The rows of Z fall into a few groups, which share some directions, and each row is roughly a mix of its group's hidden directions.
Z:
[[  7  35   2   6 -35  29  -9 -14 -29  -4 -18]
 [  3   0  -8  18 -33   2 -43 -31   3 -22   4]
 [ 21  20   6   4   0 -18 -11 -16  18  -1  54]
 [ 18  -1  -6  27  -5  -4 -35 -16 -32  14 -30]
 [  0  -4 -27  12  -7 -26 -39  -9   0 -34 -20]
 [-16 -19   4 -26   2   7  38  26  21 -10  28]
 [-23 -18  14 -10  -2  24 -10 -17 -14  -2 -50]
 [ -2  45  11  17 -12  20 -14 -34  -3 -18 -12]
 [-12  33   2   7 -28  26  -9 -20  -9 -37 -13]
 [  8   5 -17  17 -37 -17 -44 -11  -1 -18  10]
 [ 15  25   0  22 -12  10 -28 -25 -30  13 -26]
 [ 20   8  -2  22  -9  -6 -34 -11 -31  27 -28]
 [-10 -12  -2  -8  22  22  30  28 -19   0 -39]
 [-18 -13  18 -16  23  22  35  14  -5  16 -31]
 [  2  -4  23 -31 -20   0 -39   9  -2  18 -31]
 [-12  -7   5 -55   8   4  19   7  -8 -25 -20]
 [ -9 -36   1 -12  25 -29  15  25  26   2  18]
 [  1 -22  -7 -28   5   7  42  22  16   2  30]
 [ -8  -3  27 -13  33  28  40  13  -1  13  -6]
 [ 14   0 -24  -9  28 -19  32  35 -13  -1 -20]
 [ 10   3  19  11   4   7  -6 -42  31  -1  37]
 [  3  -1 -21  32  24   5  42  -8   1 -15  26]
 [ 10   7 -13  18 -34 -17 -38 -19  10 -15  24]
 [  4   8  17  -2 -11 -17 -24 -41  26   6  32]
 [ 11  10   5  27  -7   1 -35 -17 -33  16 -31]
 [-23   6  10 -22   9   9  33   8  33 -20  29]
 [ 16   9   4  15 -20 -14 -36 -30  16  -9  33]
 [  6 -34 -21  -8   7 -43 -14  29   2  11  -6]
 [  9 -23  -9   2  45  32  19  21   4 -12  -8]
 [  1  -4  21 -38 -20  -2 -35  14   0  11 -31]
 [ 13 -10   5  -3  16 -14  10  15 -23  53 -19]
 [-12  39   3  20 -34 -29  14 -13 -15   5  11]
 [ -8 -12  15 -12  33  16  40  23  -2  12 -25]
 [  7  15 -15  47 -13 -21  10 -15   6  12  32]
 [ -5  -1 -13  17 -41  -7 -47 -14   2 -11  10]
 [ 16 -24  -8   7  38  39  16  22   5  -6 -12]
 [-20  24  11 -32 -41 -27  -1  -8 -12  -7  -7]
 [ -7 -10  24 -50 -12  -6 -29   0  -3   1 -23]
 [ 21  22 -16  10 -15 -22  -8  -2  12  -9  50]
 [  2  -9   2  16   8 -35 -40   9 -14  26 -25]
 [  8  -7  -9  25  33  38  31  10   1 -18   3]
 [  3  17 -15  47 -15 -19  -7 -17   7  13  31]
 [ 12   9  -5  55 -14  -3 -16 -10   7  23  20]
 [ -9  -9  13 -13  37  20  42  13  -2  19 -12]
 [ 18   6 -24  -8  30 -33  27  32  -1   2   7]
 [ 10   1  14  -8  39  10  48  16  -2  13  -7]
 [ 14  14   0   9 -10 -18 -23 -25  18   1  49]
 [  6  17  22  -8   1  -7  -4 -36  25   1  44]
 [-21 -18  26 -11   5  28   3  -6 -12   0 -48]
 [ 18  19   9   0   6 -14  -4 -18  23  -1  55]
 [ 11   4 -16  18 -34 -19 -42 -17   5 -16  18]
 [ -2  -4   3 -27 -16  24  46  18   9 -15  20]
 [ 17   3 -40  13 -13 -30 -14  32 -14 -12  -4]
 [ -6  29 -12  41 -18 -11  27 -17  -6  -4  25]
 [-22 -11  26  -6  -8  35 -18 -27  -8  -8 -32]
 [ 13  -6  -1  10  -2   0 -18   5 -40  44 -25]
 [ -9 -10  12 -59  -3  -4   6   8  -4 -19 -22]
 [  0 -29  22 -32  25  26 -17  17   1  -8 -23]
 [ 15  19   6   7  -9 -12 -18 -26  16   1  51]
 [ -7  23 -15  39 -10 -11  34 -15  -7  -8  28]
 [  8  22 -15  39 -27 -23   0 -20   6  16  24]
 [ -3  28   8   5 -41 -33 -15 -21  -6  19   5]
 [  2  21 -14  20 -16   5 -39 -26 -20 -18 -24]
 [  1  -6   1  21  14 -36 -43   0  -9  21 -23]
 [ -6  22 -17  22 -11 -29  29 -26  -2  -6  32]
 [-16 -19  -9  -6  11  15  22  22 -15   2 -50]
 [ 11 -23  19 -27   3  22 -32  23   8   6 -30]
 [-17  34  13   3 -25  27   2 -14   1 -41  -5]
 [  7   3   5  28  13 -26 -42 -13 -13  20 -26]
 [-15  -5  39  -9  22  34  20 -17  12  18   9]
 [  8   5 -16  19 -40 -11 -43  -8  -6 -20   6]
 [ -2   0   5  15 -36  11 -41 -35   0 -15   0]
 [  3 -22  24 -24   6  30 -28  22   2  -1 -30]
 [ 21 -19 -19  15   1 -11 -27  -2 -34  29 -23]
 [-17  38   8  17 -33 -30  10 -11 -19   5   9]
 [ 30 -25  -1  12  24  26 -29  13  19  20 -11]
 [-13   1 -17  29  34  18  33   3  -7 -21  19]
 [ -3 -18  19 -55   6   8  -9  10  -2 -12 -27]
 [ 11 -23 -15  17  39  39  12  18   5   0  -9]
 [ 26 -16  10 -10  -2  20 -45   9  20  18 -20]
 [  6  17  -2  24  -2 -10 -37 -18 -26  11 -36]
 [  2  27   9  22 -12   0 -37 -17 -25  10 -31]
 [ -1  -9 -21 -12  24  -7  32  32 -14  -2 -36]
 [  3 -27   6 -28  35  26  14  22  -2 -17 -20]
 [ 28  17 -21  13 -12 -29 -16  -8  10 -19  37]
 [  2  31   2   9 -29  36 -11 -21 -28  -8 -14]
 [ 12   6 -19  20 -34 -17 -42  -5   3 -14  21]
 [  8 -44 -17  -7  19 -23   8  17  24  -2  25]
 [ 22 -18 -21  29  44  12   2   6  16   7  16]
 [  6  -2  -7  18  14 -35 -44  -4  -8  22 -21]
 [ -5 -16  22 -42   5  24  -4  22  -3 -20 -29]
 [  8 -10 -23  25  36  12  35  -1   7 -16  23]
 [ -3  21 -20  17  -7 -39  28 -20  -3   1  30]
 [ 13 -20  13 -10   5  35 -31  25   7   9 -31]
 [ 17 -12 -12  16   1 -13 -33   0 -32  35 -22]
 [ 15 -27 -11   0  33 -34   0   9   9  36   4]
 [ 23  16  -1   7  -2 -22 -17 -18  20  -7  50]
 [ 11 -36 -28   0  17 -42 -17  13   9   6   0]
 [-12  28 -18  38 -10 -17  27 -12  -9  -5  27]
 [-20  16  15 -25  10   8  37   8  32  -8  25]
 [  5   8  -8  13 -41 -10 -42 -24   0 -14  10]
 [ -1  -9 -22 -12  29  -6  36  30 -11   5 -29]
 [-16  -4  18   9 -32  24 -37 -34   1  -7  -2]
 [ 16  -7 -17  47  29   5   5  -8  14   7  29]
 [ 16 -30 -15   1  34  41  -1  16  14  -3 -10]
 [ -3  -8  10 -29   3   0  49  29  15   9  17]
 [-25  27  18 -12  -4  14  22  -4  28 -35  15]]
Here is one row from each group, named. Which group is each of the other rows in?
[  3  15 -11  28   4   1 -44 -37   1 -15  -4]
V
[  8  13   2  23 -35 -27 -25   1   0  38  -3]
U
[  2   0  20   3  -1   1 -19 -46  31  -6  30]
A

[-14  40   4  23 -27 -31  12  -9 -19   6  12]
U
[-22 -20  11  -6   6  27  10  16 -16   4 -49]
A
[  5   7   7  10 -28 -12 -48 -16   8 -15  28]
A
[ 13 -25  13 -12  11  31 -31  23   7  12 -30]
U
[-16  16  15 -31 -40 -12 -30   0  -8   5 -20]
U
[-14  -3   9 -24   9   8  40  14  31  -9  31]
V
[-12  14  -6   1 -14  15  -3 -17  22 -55  15]
V
[ -7  23 -18  27  -5 -29  26 -26  -6   1  31]
U
[ -2  -6 -35   2 -23 -12  -7  22 -18 -24 -38]
A
[  0  34   3   9 -30  34 -13 -21 -24 -11 -14]
V
[ -4  -5 -34  15 -35 -14 -39   3 -14  -6 -13]
A
